[135 165 142 163 111 181 118 169 178 179  86 154 151 111  97 127 100 151
 148 112  95 113 112  76 180 169 121  92 145  85 165  77 105 123 147  88
 175 118  81  88 145 163 109]  leze
[ 92 154 139 156 113 180 113 128 149  84 133 105  95 152 100 145 102 115
 141 166 179 128 127 102 166 156 133 131 135 160 124  89 111 161 131 137
 104 155 166 129  89 137 145]  zat
[179 153 148 173  96 161 155  87 138 147  80 141 157 126 104 139  88 113
 142 173 123 131 117 171 143 113 157 100 161  76 173 126 171 178  76  80
 131 164  82 131  78 170 138]  semap
[144 100 172 176 136 137 180  86  74  92 138 165 136 167 148  93 136 108
 134 106 162 156 144 130 163 148 156 143 163  84 105 131 123 116 122 165
  97  96  83 159 110 177  97]  Vafe
[138 149 157 153  80 140 159 122 112 128 135  77 111 151 136 146 178 102
 169 152  84 160 138 149 118  96 102 150  87 160 139  85 162 144 100 172
 176 136 137 180  86  76 131]  Lib
next: [151 111] -> [97]
find: [138 149 157 153  80 140 159 122 112 128 135  77 111 151 136 146 178 102
 169 152  84 160 138 149 118  96 102 150  87 160 139  85 162 144 100 172
 176 136 137 180  86  76 131] -> Lib
next: [154 151 111  97 127 100 151 148 112] -> [95]
next: [180 169 121  92 145  85 165  77 105 123 147] -> [88]
next: [134 106 162 156 144 130] -> [163]
next: [144 100 172 176 136 137 180  86  76] -> [131]
next: [166 129  89] -> [137]

[122 137 155 152 105 152 103 143 151 112 181]  Diru
[122 137 155 152 105 152 103 143 151 112 172]  sef
[105 152 104 149 105 147 111 139 171 121 173]  dezet
[152 105 147 152 105 152 103 143 167 119 175]  fabe
find: [122 137 155 152 105 152 103 143 151 112 181] -> Diru
find: [152 105 147 152 105 152 103 143 167 119 175] -> fabe
next: [149 105 147] -> [111]

[134 133 141 131 128 126 130 111 126 126 124 130 131 131 129 120 126 125
 130 134 130 126 144 125 127 135 133 129 124 122 126 135 128 131 140 127
 129 128 129 143 127 114 127 122 124 127 121 117 125 133 131 123 124 122] = Pafav
[126 143 110 130 128 126 114 133 126 147 142 129 140 116 122 126 127 123
 127 128 127 130 132 128 129 123 132 129 125 123 128 119 128 128 120 116
 124 127 119 101 143 120 126 127 134 128 138 147 143 133 125 129 143 130] = biku
[123 135 144 123 122 126 128 108 136 126 139 137 134 123 127 127 119 125
 137 119 126 139 145 142 127 143 131 118 125 103 107 129 128 130 132 121
 134 137 129 125 127 120 127 108 126 127 135 102 125 133 131 118 139 119] = Kune
[117 128 145 120 121 128 130 116 139 122 138 135 129 123 127 139 118 127
 142 120 126 144 139 145 132 148 120 116 125 108 107 129 128 128 130 127
 136 140 131 126 124 132 127 109 126 127 137  97 120 129 130 122 135 124] = Vepo
[138 124 146 131 128 124 136 110 126 119 117 129 125 133 129 125 126 128
 133 137 132 123 144 120 132 141 132 129 123 123 128 140 128 128 145 127
 131 129 131 157 121 120 128 121 124 125 119 110 124 132 130 132 124 138] = Bekef
[138 124 146 131 128 124 136 110 126 119 117 129 125 133 129 125 126 128
 133 137 132 123 144 120 132 141 132 129 123 123 128 140 128 128 145 127
 131 129 131 157 121 120 128 121 124 125 119 110 124 133 135 125 117 124] = tepor
[134 127 130 131 128 126 130 127 126 126 123 129 125 130 128 127 128 127
 129 132 127 123 130 123 128 127 132 129 125 132 131 129 128 128 130 127
 129 128 129 135 127 124 127 131 126 127 123 129 125 132 130 128 124 128] = kofim
[133 139 111 131 128 123 117 128 126 150 139 125 138 107 121 127 123 125
 133 109 122 112 123 125 127 112 132 129 125 123 128 119 127 117 127 114
 129 128 117 110 142 120 127 119 135 127 146 141 149 133 128 131 138 139] = tidaz
[143 140 127 137 141 132 128 127 113 125 102 129 131 162 140  89 153 118
  86 168 141 125 139 114 105 120 156 148 125 149 151 144 132 154 135 131
 106 108 129 151 128  96 124 177 118 127  81 162 124 133 128 125 116 111] = Dipo
find: [138 124 146 131 128 124 136 110 126 119 117 129 125 133 129 125 126 128
 133 137 132 123 144 120 132 141 132 129 123 123 128 140 128 128 145 127
 131 129 131 157 121 120 128 121 124 125 119 110 124 132 130 132 124 138] -> Bekef
next: [132 128 127 113 125] -> [102]
next: [128 127 129 132 127 123 130 123 128 127] -> [132]
find: [134 127 130 131 128 126 130 127 126 126 123 129 125 130 128 127 128 127
 129 132 127 123 130 123 128 127 132 129 125 132 131 129 128 128 130 127
 129 128 129 135 127 124 127 131 126 127 123 129 125 132 130 128 124 128] -> kofim

[127 122 115 106 144 115 120 140 152] = Baro
[ 97 141 137 145 107 150 116 143 102] = zer
[151 132 127 163 141 137 118 117 135] = sono
[141 107 116  97 145 137 150 132 149] = pidus
[147 117 116  73 118 103 111 139 125] = lilup
[145 114 142 119 129 139 156 119 127] = Dideg
next: [150 132] -> [149]
next: [141 107 116  97 145 137 150] -> [132]
next: [139 156] -> [119]
next: [119 129] -> [139]
next: [141 137 118] -> [117]
next: [147 117 116] -> [73]

[117 113 111 122 162 125 118 135  95 108] = bavel
[152 111 121 114 146 119 141 143 121 132] = tiver
[109 122 123 135 114 135 118 125 141 129] = Bepi
[117 113 111 122 162 111 112 107  95 105] = zamo
find: [117 113 111 122 162 125 118 135  95 108] -> bavel
next: [135 118 125] -> [141]
next: [112 107  95] -> [105]
next: [114 146] -> [119]
next: [111 122 162 125 118 135] -> [95]
next: [113 111 122 162 125 118] -> [135]
next: [111 121] -> [114]

[113 117 117 136 110 115 105 125  99 116 106 104 102 116 123 115]  buke
[132 104 126 114 143 147 115 136 138 145  96  98 124 103 132 120]  lar
[129 118 130 158  99 112 116 144  98 108 110 112 123 149 125  95]  fas
[130 106 114 132 119 126 119 113 111 152 111 127 145 119 125 119]  gufut
[128 107 126 119 136 141 109 134 133 143  94  96 122 103 123 113]  keb
[ 92 117  93 108 120 110 109  92 114 120 140 128 104  98 101 141]  Buk
[ 82 125 107 130 110 123  85 127 129 122 129 106 104 102  79 139]  nopu
[113 117 117 136 110 115 105 125  99 116 106 104 102 116 118  92]  Sofem
[117 109 113 131 104 116 110 126 100 113 108 108 110 124 120 100]  konap
[114 113 106 122 119 113 118 100 107 134 125 124 123 112 118 125]  sasog
next: [110 123  85 127] -> [129]
next: [107 126 119 136 141] -> [109]
next: [ 98 124] -> [103]

[130 125 133 103 105 130 119 110 130 118 118 122 130] -> Bab
[100 140  99 141 135  67 126 140 112 168 134 106 102] -> mobid
[133 106 139 128  96 100 137  99 141 135 139 132 126] -> rugon
next: [139 128  96 100 137  99 141 135] -> [139]
next: [134 106] -> [102]
next: [100 137  99 141 135] -> [139]
find: [100 140  99 141 135  67 126 140 112 168 134 106 102] -> mobid
next: [140 112] -> [168]

[137 171 114 129 118 117 143 105 131 135 139 115 140 112 127 140 116 131
 144 123 119 141 141 112 136 114 117 115 128 133 147] = maref
[133 127 123 139 107 116 130 120 114 145 118 154 124 149 144 125 176 137
 129 127 132 133 146 144 135 110 143 144 139 158 126] = Nogim
[128 121 131 135 126 131 131 129 127 119 129 122 132 126 122 126 126 128
 126 125 134 126 131 127 132 126 137 124 132 127 127] = Tofo
next: [118 154] -> [124]
next: [143 144 139] -> [158]
next: [126 126 128 126 125 134] -> [126]
next: [129 118 117 143 105 131 135 139 115 140 112 127] -> [140]
next: [145 118 154 124 149 144 125 176 137 129 127] -> [132]
next: [144 139] -> [158]
next: [121 131 135 126 131 131 129 127 119 129 122] -> [132]

[177 103 101 110] = lozis
[123 118 130 116] = paf
[123 118 141 154] = fosus
[148  97 130 116] = noz
find: [123 118 141 154] -> fosus
find: [123 118 130 116] -> paf
next: [103 101] -> [110]
next: [118 130] -> [116]

